rotation steps, each row followed by its count of steps:
The counts run from 0 to 175.
[  2   3  10 -22  -1  -3 -43   5   9 -11   7 -11  -1   3 -15   9  -1 -29
   3  24 -12  -6 -12  -9   3  14  -3 -16  26  -9  23   3  -7  28   7   8
   2  26  23  17   0   7 -11  13 -30  -9 -10  -4 -19 -23  12  12 -14 -20
  14  25  10 -19   4   7   3 -25  21 -13  18 -25 -24  20 -16  35  -6   1
  -9 -12 -26 -10   3 -13  47  -6 -22  13   0  -8 -24  -1   3  -1] : 35
[ 12 -18  15   2 -13   0 -26   0  -5 -11  -5 -15   4  15 -28   0   1 -25
  11  27  -1   1   0 -18   2  -2   1 -36  21 -22  16  15 -24   7  -3  -5
 -10  13  17  -4  -5   2 -21   5 -20 -24  -7  12 -22 -12   5   6   3 -15
   8  -3  -8 -41   6   1   1 -39  11 -10  25 -17 -18  -3   6  46   8  -7
  16 -15 -30   4 -13 -14  31  -9 -11  12  -9 -12 -32  15  10  -2] : 78
[  6  -3  12 -28  -2  -4 -35  -7  -1 -12   1  -5 -11   2  -3 -10   5 -24
  -2  25 -19 -14   2  -3  -2  22 -18 -19  14  -8  19  14 -27  17   4   7
   7  32  29  24  -7   6   3   4 -22  -1 -27   5 -36 -19  24   9 -19 -17
  15  14   4 -10   9  15  -6 -36  19  -9   9 -17 -21  12 -25  21  -1  10
  10 -18 -27   4   4 -11  30   0 -14  21   8 -23 -11  -2  -6 -16] : 167
[ -2  -7  20 -28  -9   5 -23 -10   8  -6   7 -21  11  18 -23   9   2 -20
 -11  21 -30   0  -8  -2 -14 -14 -12 -20  11 -13  23   9 -20   5   8  -6
   0  16  12   6 -19  12  10  19  -9  -7 -20   3 -40 -16  13   4  -5 -12
   6  26  10 -14  -4  20  -8 -42  19 -10 -10 -12 -13  10 -19  23  -6 -11
   7 -32 -23   3  -7  21  17 -16 -21  20  -6 -27 -36   8  -2 -25] : 152
[ -4   8   7 -14  -9   0 -20   0   0  -7   4  -5  13  10 -20  -9 -10 -18
  -2  23 -12 -25  -6  -8   2  -9  -2 -19  10 -15  20 -15 -21  12  17   6
 -17  14  18   3 -23  10  -6  13 -30  -4 -11  17 -30 -17  15   3 -13 -15
  15   8   9 -15   7  13  -6 -32  22  -6   8 -37 -23   9  -2  28   0 -22
  -1 -17 -40  -1  -9   9  54  -7 -12  13  -5  -5 -38  16   6 -11] : 52
[  7  -7  16 -30  -2 -15 -41  -4  14  -8  32  -4   0  -4  -9  -2  -6 -43
  18  22 -15   5 -11  -9 -10  -2   7 -12  16  -8  20   8  -2  27  14  -1
   5  21  18  22  -5  11 -13  15 -13 -27   1   1 -21  -9   4   5  -1 -19
  -4  15   0 -25   1   1  10 -26  11 -28  14 -11  -8  15 -30  41  -1  -6
   5 -17  -9  -1  10  -7  33  -6 -18  21  -8 -28 -21  12  11  -9] : 140
[ -5   1  24 -23  -2  -4 -34 -16  13   1  23  -7   8  19  -6   0  -7 -37
  11  29 -18 -10 -15 -15 -16  -9  -5 -17   5  -5  17   1  -1  19  20  -5
   5  14  18  17  -7  19  -9  37 -19 -24  -6   2 -14  -2  -4   9  -5 -26
   4  24  -1 -20  -4  11   7 -21   9 -13  16 -12  -4  20 -22  25  -4 -19
   9 -10 -22   3   1   8  34  -5 -27  18  -2 -24 -28  19   8 -18] : 136
[ 13 -18  11  -5  -9   6 -14 -18 -10   2  -1  -6  -3  32  -5  -9   3 -24
  15  20   0 -22   9 -20  -6  -6 -12 -20   7  -4  22   1 -16   7  10 -10
  -1  13  15   1  -2  20 -16  25 -31 -20  -7  15 -11 -10   7   5  -8 -31
  22   5  -7 -25  -6  14  12 -29  13   3  28 -27 -20   2   0  17   1 -17
  21  -8 -26   3  -8  -2  40   1 -14  17  -6 -30 -39  26 -11 -18] : 94
[  2 -14   2   0 -11   9 -27   3  -1  -3  11  -9   0   5 -11  -3  -3 -31
  20  21  -7 -11  -1  -9   1 -15  -2 -33  14 -18  20   6  -6  17   7 -19
 -11  16  17  -6  -6  23 -22  -3 -14 -23 -16  14 -23 -15   7  -3  -4 -19
  10  -1   0 -24   5  -5   2 -32   2 -23  11 -26 -12  -9  10  47   5 -20
   1 -17 -17  17   8  -9  42 -11 -16  13 -17 -21 -34  22   6 -14] : 73
[ 11 -24  -1   2  -8   1 -27   2   2 -13   3  -8   5  10 -18  -2  -4 -32
  21  22   0  -8  -5 -10   6  -9   6 -26  19 -18  21  13  -9  16   5 -15
 -11  20  19  -5  -1  15 -22  -1 -14 -23  -9  14 -29 -16   9   1 -10 -22
  12   0   1 -32   4  -4   5 -30   7 -16  12 -33 -14   1  10  44  11 -15
   2 -18 -22   4  -5 -12  42  -7  -9  17 -10 -17 -33  14  12 -11] : 75
[ -3  14  17 -10 -12  -1 -20   5  -1  -4   9  -4   7   4 -23 -16 -11 -23
  -1  24  -9 -20   0 -10  -3  -3  -3 -27   7 -15  17 -16 -25  11  16   8
 -12  13  17   5 -24   8 -16  11 -31 -11 -13  18 -14 -17   8   7  -9 -13
  10   4   1 -18   7  11  -6 -32  22 -12  17 -26 -21   0  -5  31  -6 -21
   5 -10 -40   4  -2   1  55  -9 -10  11  -8  -5 -36  20   4  -2] : 54
[ 17  -5  22 -29   1 -15 -26 -10   5  -4  27  -1  10   5 -18 -12   5 -19
   7  23  -9   8  12 -21 -14 -10   1 -18  18  -7  23  -2 -23   1  15  11
  -3  12  10  18 -23   1  -8  25 -33 -29  12  15 -14  -8   2   4  11 -11
   1  -2  -6 -25   5  23   9 -37  18  -9  40  -1 -15   8 -26  30  -4  -7
  14 -14 -13  -3  -7  -1  25  -3 -17  14 -12 -27 -30  18  -3  11] : 121
[  5 -16  14 -28  -1  -3 -25  -8  10  -6  26 -12   6   8 -16   8   1 -29
   8  16 -25   6  -8  -4 -14 -29  -6 -15  18 -12  26   8  -6  10  14 -15
   8  15  10   7 -13  22   4  16  -7 -22  -9   2 -26 -15   6  -6   3 -16
   1  23   9 -20  -8  16   8 -40   9 -24  -5 -14  -5   0 -15  31  -6 -18
   2 -30  -2   6   6  16  22 -12 -19  20 -21 -36 -34   8  -3 -22] : 7
[ -4   4  13 -27  -3   7 -32 -16   3   0   8 -10  -3  17   0   2   6 -26
  -3  19 -24 -20  -5  -6  -8   5 -24 -13   8  -3  26   0 -11  18  14   0
   9  24  26  16 -10  20   6  22 -26  -3 -26  -4 -25 -18  17   4 -20 -23
  18  30  11  -3  -3  15   1 -28  19  -8   2 -22 -19  13 -19  13  -9 -12
  -1 -18 -23   1   7   6  39  -6 -27  19   2 -24 -26   6 -15 -31] : 27
[ 16 -17  19  -2 -14   3 -24   1  -5 -12  -1 -13   1  10 -27  -4   6 -22
   7  27  -1   2   8 -17  -1  -2  -1 -36  20 -25  17  17 -25   3  -2  -5
 -12  14  12  -2  -8   3 -21   0 -20 -22  -7  14 -20 -14   7   6   4 -12
   8  -9  -8 -39   7   2   0 -42  14 -13  27 -10 -16  -6   3  48   7  -8
  17 -17 -24  10  -7 -17  28 -12 -12  12 -11 -14 -32  16   6   2] : 79
[ -7  10  15 -24  -2   6 -37   0   4   3  19  -8 -11  -1  -6   2  -2 -35
   9  16 -18 -16   0  -5  -7   0 -10 -17  12  -6  24  -4  -3  31  16  -3
   5  24  14  16 -10  22 -15  11 -26 -12 -18   0  -9 -20  11   7  -7 -20
  13  27  13  -9  -7  10   5 -24  20 -18  10 -22 -19   1 -19  28 -19 -12
 -10 -13 -16   4  20  -4  49  -9 -25  11  -8 -21 -34   9 -12 -14] : 31
[  6 -10  17 -34  -2  -3 -37  -8  11 -14  21 -13   4  -4 -14   4   7 -25
  -3  19 -29  14   0   0 -12  -6  -9 -23  21 -14  21  21 -18  10   9  -2
   4  23  18  15 -19  10   7   3  -5 -17 -14   5 -41 -18  15  -2  -3  -9
  -4  10   5 -17   8  15  -6 -43  12 -26  -5  -2  -7   3 -27  34  -3  -2
   5 -33  -6   9   7   6   8 -16 -20  22 -13 -33 -20   2   2 -13] : 148
[ 13 -18  19 -14   5   2 -34 -18  -2   0   9 -12  -1  21   1  -2  22 -22
  13  26  -7   1   9 -24  -2   8 -23 -29  22  -7  21  24 -17   3   0   1
   2  19  26  16   2   8 -16  21 -34 -29  -9   6 -20  -9   1   7  -2 -30
  17  -3 -12 -24   6  14   6 -33   1  -1  46   0 -15   7  -8  27   2   5
  12 -11 -13   5  -3 -22  18  -3 -28  12  -4 -23 -15  11  -9  -1] : 103
[ -1   0  21 -34   1  -4 -23 -25   6   5  32  -3   6  12   4 -14   7 -24
   5  22 -26  -7   6 -11 -22 -14 -21 -25   1  -3  21   1 -10   2  23   0
   6  15  21  23 -26  19   5  24 -25 -21 -15  12 -26  -2   5  -3  -3 -22
   3   3  -3  -4   8  22   1 -34   6 -14  15   3  -2   8 -25  16  -5 -16
  11 -17  -6  16   9  15  19  -8 -26  20 -11 -34 -20  21  -8 -17] : 130
[  6   8  13 -18 -14  -6 -23   8  -3  -8  16   7  -4  -7 -14 -23 -10 -27
   7  22  -6 -21   9 -11  -1   3   3 -27   7 -14  17 -12 -26  15  16  10
 -10  19  20  12 -26   4 -18  -2 -30 -10  -9  19 -16 -16  17   1 -10 -10
  11  -6   0 -18  11   8  -3 -34  22 -19  18 -24 -21  -4 -12  36  -2 -16
   5 -13 -33  10   5 -11  53  -6  -5  15  -7 -12 -26  22   6   1] : 56
[ 21  -8  16 -36   2 -19 -27 -16   4 -10  31   5   5  -2  -8 -18   6 -22
   9  18 -13   4  16 -17 -14 -12  -3 -16  16  -6  23   2 -22  -1  18  10
  -2  20  17  22 -24   1   1  14 -32 -25  10  17 -26  -9  11  -4   6 -11
   0  -6  -6 -20  13  23   7 -39  14 -14  31  -2 -12   9 -30  26   1  -3
  10 -17  -6   2  -2  -2  20   0 -13  18 -10 -31 -16  14  -4   3] : 123
[  8   4   7 -16 -10  -7 -27   4  -4 -12  17   8  -3 -11 -12 -27 -10 -30
  11  24  -5 -22   6  -8  -1   4   2 -23   7 -14  15  -6 -28  14  16  11
 -11  23  22  15 -25   3 -18  -7 -31 -10 -10  21 -25 -15  18   0 -13 -12
  13  -6  -1 -15  17   6  -4 -33  20 -22  19 -25 -22   0 -12  34   2 -13
   5 -12 -27   7   3 -13  53  -3  -4  15  -5 -12 -22  19   5  -1] : 57
[ 21 -16  19  -5 -11   4 -24  -1  -7 -12   4  -9  -1   4 -22  -7   7 -24
   9  23  -3   4  14 -16   0  -2  -1 -38  20 -23  16  18 -29   2  -2  -6
 -10  16  15  -2 -13   4 -19  -3 -19 -23  -9  14 -23 -17   7   0   6 -10
   5 -12  -9 -34  10   7   0 -45  12 -16  25 -10 -17 -13   0  48   4  -2
  16 -18 -19  12  -2 -17  23 -13  -9  13 -14 -20 -31  16   0   4] : 80
[ -4   2  23 -27 -11   3 -22  -7   5   0  11 -16   2  10 -23   4  -3 -21
  -6  17 -24  -4  -1  -2 -19 -16  -6 -22  11 -12  21   2 -21  11  12  -8
   3  15   5   7 -27  15   2  18 -10 -10 -15   6 -24 -19  12   4  -1 -10
   1  24   8 -14  -8  21  -4 -39  25 -14  -8 -11 -14   0 -21  27 -10 -19
   9 -26 -19   9   3  20  27 -17 -20  17 -11 -26 -46  12  -8 -21] : 154
[ 10 -14   5 -23   6  -1 -21  -9  10   5  24  -7  12  14 -15  -1   6 -18
  14  14 -14   1  11 -16 -11 -32  -3 -16  25  -7  33   0   3   2  19  -9
  -9  12   6   4 -15  23  -9  23 -27 -34   8  15 -18 -17   3  -4  12 -20
   7   4   7 -18  -6  17  11 -32   6 -12  24 -15 -10  -1  -5  33  -4 -18
  -6 -18  -2   0   1   9  30  -6 -27  12 -25 -31 -43  20  -8  -2] : 114
[ 21 -11  21 -34  -6 -15 -32 -11   0 -20  12  -3  -3   3 -16  -3   4 -25
  -3  23 -15   0  -1  -7 -10   5  -5  -9  18 -13  24   6 -34   8   7  12
  10  25  20  22 -13  -7   7  12 -24  -7  -3   1 -27 -20  18   4 -10 -11
   7  16  -1 -21   2  19   5 -42  28 -12  12 -13 -24  13 -34  19  -3   3
  22 -22 -22 -13  -5   0  21   1  -3  23   2 -25 -19  -1  -1 -12] : 18
[ -9 -10   9   0  -7  14 -26  -7   0  -6  -1 -16   9  24  -6  -3   6 -26
   8  26 -14 -17 -12  -9   2  -4 -20 -36   5 -16  16  13  -8  12   8 -10
  -9  16  29  -1  -7  23 -12   8 -18 -14 -31   9 -34  -8   6   0 -19 -26
  18   2   0 -15  12  -2  -8 -31   1 -11   7 -24  -9   4  13  32   7 -20
   4 -16 -27  21   2   1  37 -14 -26  12  -7 -13 -24  18   7 -27] : 69
[  3   3  21 -36  -4   2 -31 -15  -2  -6  22  -5 -10  -1  -2  -6   8 -25
  -4  16 -25 -10  11  -2 -14   3 -23 -20   8  -6  26   5 -25  10  11   3
  11  25  19  21 -21  11   8   6 -22  -4 -25   3 -25 -19  21  -2 -10 -14
   7  14   3  -3   5  21  -1 -38  23 -19   3  -6 -17  -1 -30  15 -11  -2
  10 -24  -7   9  17   4  21 -10 -19  17  -7 -31 -20   3 -19 -22] : 23
[-10  13  17 -24  -4   8 -36  -4   4   5  16 -10  -9   8  -5   1  -2 -31
   5  18 -17 -18  -1  -7  -9   2 -11 -19  12  -5  24  -7  -4  27  15  -1
   9  21  16  14 -11  24 -10  18 -26  -8 -21  -2  -8 -23  10   8  -8 -21
  14  28  12  -7  -6  12   4 -24  20 -17  10 -18 -20   3 -18  25 -16 -14
  -6 -11 -17   5  16   1  47 -10 -28  13  -6 -18 -37   9 -13 -18] : 30
[ 20 -30   6  -9  -9   4 -18 -14 -11 -18  -2 -10   4  16 -11  -7  16 -12
   5  21  -8  -5  13 -11   2  -6 -15 -30  18 -19  26  20 -33  -9   0  -6
  -9  19  23   1 -12   2   0  -2 -19 -13 -12  16 -45 -14  18  -3  -7 -18
  17 -14  -8 -24  14  12  -5 -49   8  -5  17 -19 -17  -2  -1  25  14  -3
  18 -26 -21   9 -12  -3  13  -6  -7  18 -10 -27 -20  11  -3 -12] : 84
[ -4   5  21 -25  -3   6 -35  -7  -1  -3  -2 -12  -8  10  -4  -5  11 -21
  -6  28 -25 -13   2  -6  -5  18 -26 -29  10  -7  16  17 -25  17   3   7
   8  29  28  20 -10   9   3  11 -26   1 -35   0 -30 -17  16   9 -17 -20
  17  14   3  -3   9  18 -10 -36  14  -4   9  -8 -20   6 -17  22  -6   5
   7 -16 -27  14   8  -6  26 -11 -27  13   5 -17 -17   1 -13 -16] : 169
[ -2  -9   6   2 -10  14 -27   0  -2   0  10  -9   1  10 -14  -4  -1 -33
  16  22  -8 -13  -3  -9  -2 -13  -7 -38   9 -20  17   9  -5  16  10 -17
 -10  12  16  -5 -11  24 -22   3 -15 -22 -23  12 -21 -12   3  -1  -4 -22
  10   0   1 -23   3  -3  -1 -30   3 -22  10 -23  -8  -9  13  44   3 -22
  -2 -17 -19  22  10  -7  44 -17 -21  12 -17 -19 -35  23   2 -17] : 72
[  0  -3  18 -32   4  -4 -24 -21   8   2  39  -1   4  10   9 -14   5 -29
   9  19 -25  -7   4 -10 -21 -16 -17 -17   0   1  24   1  -6   4  26  -5
   4  18  20  23 -22  20   4  21 -21 -23 -11  14 -28  -4   8  -4  -4 -19
   5   6   0  -3   6  19   3 -30   4 -17   9  -5  -2   8 -24  16  -2 -18
   7 -18  -5  16  11  15  23  -5 -26  21 -12 -38 -20  22  -7 -21] : 131
[ -5   1  27 -24  -5  -5 -36  -9  14   3  29  -7   5  13 -10  -1  -7 -40
  12  29 -18  -2 -15 -14 -15  -7  -3 -17   8  -9  16  -2  -1  23  17  -3
   4  12  17  18  -8  18 -14  34 -19 -27  -5  -1 -10  -5  -6  11  -1 -22
  -2  22  -1 -20  -7  10   7 -22  10 -15  17  -5  -6  16 -23  33  -6 -20
  10 -10 -16   8   5   3  37 -10 -28  18  -6 -23 -29  21   6 -13] : 137
[ 15  -4  20 -26   0 -16 -22 -12   5  -6  21  -5  11  14 -20  -7   2 -18
   6  23 -10   5   8 -23 -12 -13   1 -17  20  -9  23  -1 -21  -3  15  11
  -6  13  11  16 -18   1 -10  30 -35 -28  16  15 -15 -11   1   6  10 -16
   5   1  -7 -28   1  23  10 -35  18  -4  41  -5 -17  12 -23  30  -3  -8
  12 -14 -18  -7 -14   2  28  -2 -15  10  -9 -21 -34  18   2  10] : 120
